In the rows, zero is written as 100.
One turn sends every row of this set to another row. A few are shown first. Where does it send the rows asked after them?
Q_812: [71,55,84,103,103,77,96,92,82,81,108,88,82]
Q_412: [90,81,90,91,135,118,116,89,87,104,125,83,104]
Q_650: [56,54,113,118,109,88,109,84,108,89,112,102,104]
Q_26: [53,67,96,98,131,105,94,74,104,110,117,114,104]
Q_186: [70,88,90,99,125,106,91,70,64,94,125,110,72]
Q_121: [72,81,118,84,131,84,133,107,107,123,84,95,98]
Q_231: [49,63,104,103,98,106,104,90,105,83,123,89,105]
Q_533: [58,83,112,103,102,94,79,100,111,134,99,87,86]
Q_441: [93,110,82,78,92,98,90,93,85,65,90,102,83]
Q_694: [102,94,127,99,112,114,103,100,90,55,94,113,89]
Q_713: [101,88,95,108,120,74,111,95,100,82,114,70,92]
Q_573: [78,79,128,88,117,109,114,89,124,94,132,89,96]
Q_885: [70,120,120,99,102,101,124,89,90,101,65,115,83]
Q_318: [90,92,132,99,108,73,117,90,106,91,134,93,75]
Q_272: [63,77,94,109,110,122,77,81,95,94,76,98,109]
Q_884: [92,98,89,68,102,111,77,99,74,102,80,125,91]
Q_319: [59,85,112,92,126,101,110,85,88,123,85,77,70]
Q_700: [118,104,117,95,105,76,105,120,73,98,116,119,83]
Q_842: [103,97,85,78,107,68,119,108,95,77,105,112,101]
Q_30: [73,90,124,99,101,82,102,112,126,131,105,98,104]
Q_170: [71,104,135,68,119,84,115,105,106,92,75,110,76]
Q_149: [78,121,116,101,79,99,89,102,102,122,85,119,85]
Q_730: [118,116,109,79,102,91,117,104,81,111,112,118,87]
Q_658: [58,95,76,99,111,119,83,84,92,95,96,110,120]
Q_792: [93,64,110,68,123,107,114,113,99,74,114,108,107]
Q_75: [94,118,87,88,118,100,71,103,72,96,92,125,93]
Q_966: [93,79,130,109,94,88,119,109,97,87,131,85,86]
Q_739: [103,98,122,89,100,108,87,100,70,97,92,138,69]
Q_509: [81,96,94,116,124,118,78,77,76,115,88,125,94]
Q_66: [81,84,68,112,90,108,106,87,74,84,86,98,103]
Q_442: [57,93,99,103,83,98,82,98,92,138,91,116,88]
Q_986: [78,107,131,83,87,80,93,116,118,115,99,117,87]
Q_733: [83,94,101,120,108,102,111,85,63,78,101,140,93]
Q_711: [46,88,103,90,102,95,117,85,72,118,76,115,73]
Q_14: [108,91,135,86,93,106,130,109,99,96,114,124,91]

Q_442 turns into Q_149
Q_812 turns into Q_66
Q_966 turns into Q_231
And these:
Q_272 turns into Q_884
Q_573 turns into Q_26
Q_170 turns into Q_121
Q_733 turns into Q_694

One turn sends every row of this set to another row. A few are shown first. Where does it send the rows asked after them?
Q_123: [84,136,95,97,85,90,120,95,78,74,83,90,107,66]
Q_590: [118,54,103,84,96,133,102,93,99,93,77,81,104,106]
Q_36: [90,115,81,68,93,94,125,79,86,99,73,104,96,89]
Q_556: [98,117,66,105,88,99,101,100,90,96,84,106,90,60]
Q_538: [111,76,88,102,104,136,92,115,108,92,136,87,109,86]
Q_691: [97,72,99,94,83,132,114,112,97,71,128,60,109,109]
Q_959: [95,106,81,89,97,98,111,98,57,104,69,82,105,67]
Q_352: [94,75,89,109,110,98,102,105,125,108,120,89,93,83]
Q_491: [119,62,108,75,96,104,104,100,102,65,130,85,113,103]
Q_859: [92,87,92,94,89,74,114,87,60,98,79,87,105,70]
Q_551: [87,78,104,103,96,125,100,109,113,77,143,74,109,87]
Q_396: [110,91,114,112,80,110,105,108,124,57,108,92,93,99]
Q_615: [110,115,84,105,83,81,113,104,57,92,83,81,106,74]
Q_260: [85,120,89,95,79,108,126,79,66,87,74,81,121,78]
Q_793: [122,72,88,90,93,147,98,101,105,77,124,93,117,94]
Q_489: [98,81,106,77,112,120,87,87,97,96,94,48,131,86]
Q_643: [124,75,95,83,110,133,86,112,90,92,126,70,122,94]
Q_600: [117,53,101,106,92,121,91,114,95,92,88,70,93,97]
Q_613: [83,110,94,103,82,89,113,73,78,75,83,94,117,57]
Q_710: [92,96,109,87,97,126,114,108,108,74,139,70,112,110]
Q_495: [108,119,80,110,83,88,114,91,80,86,89,112,107,65]
Q_525: [77,135,88,85,82,101,120,89,80,78,80,74,103,83]
Q_822: [84,117,88,107,88,79,111,101,78,82,86,94,96,55]
Q_15: [85,124,90,80,94,97,127,80,79,84,74,103,110,73]
Q_228: [112,73,99,84,90,119,123,111,105,78,134,87,103,120]
Q_777: [109,116,74,90,93,97,92,106,64,98,72,74,101,69]
Q_98: [96,108,75,105,95,91,112,106,71,101,78,98,93,60]
Q_232: [90,101,79,90,86,98,132,79,68,106,75,104,105,82]
Q_936: [106,86,107,67,107,121,118,98,108,83,131,89,115,115]
Q_280: [86,103,91,74,101,94,118,79,67,94,66,91,112,66]
Q_778: [104,89,104,72,118,107,103,73,130,92,106,100,122,89]
Q_38: [108,92,124,89,84,120,109,87,119,51,95,85,112,106]
Q_78: [91,100,116,104,99,88,96,109,111,77,121,49,110,88]
Q_647: [96,55,95,97,89,136,100,98,106,72,129,79,111,86]
Q_564: [93,91,88,71,101,80,100,82,72,95,70,86,102,68]
Q_113: [71,113,88,103,83,87,102,85,94,74,88,86,95,56]
Q_820: [130,79,100,80,94,128,93,106,94,66,122,73,127,100]
Q_641: [115,131,100,86,103,114,116,103,117,86,114,79,118,112]
Q_642: [113,65,109,62,114,118,96,96,97,86,124,78,125,100]
Q_487: [119,79,103,121,81,113,96,124,108,75,104,78,86,100]
Q_749: [116,80,115,77,91,135,111,84,106,73,81,81,117,114]
Q_94: [113,97,80,100,109,135,102,112,100,121,102,68,109,101]

Q_710 turns into Q_936
Q_525 turns into Q_36
Q_778 turns into Q_489
And these:
Q_793 turns into Q_647
Q_495 turns into Q_613
Q_590 turns into Q_600
Q_123 turns into Q_15

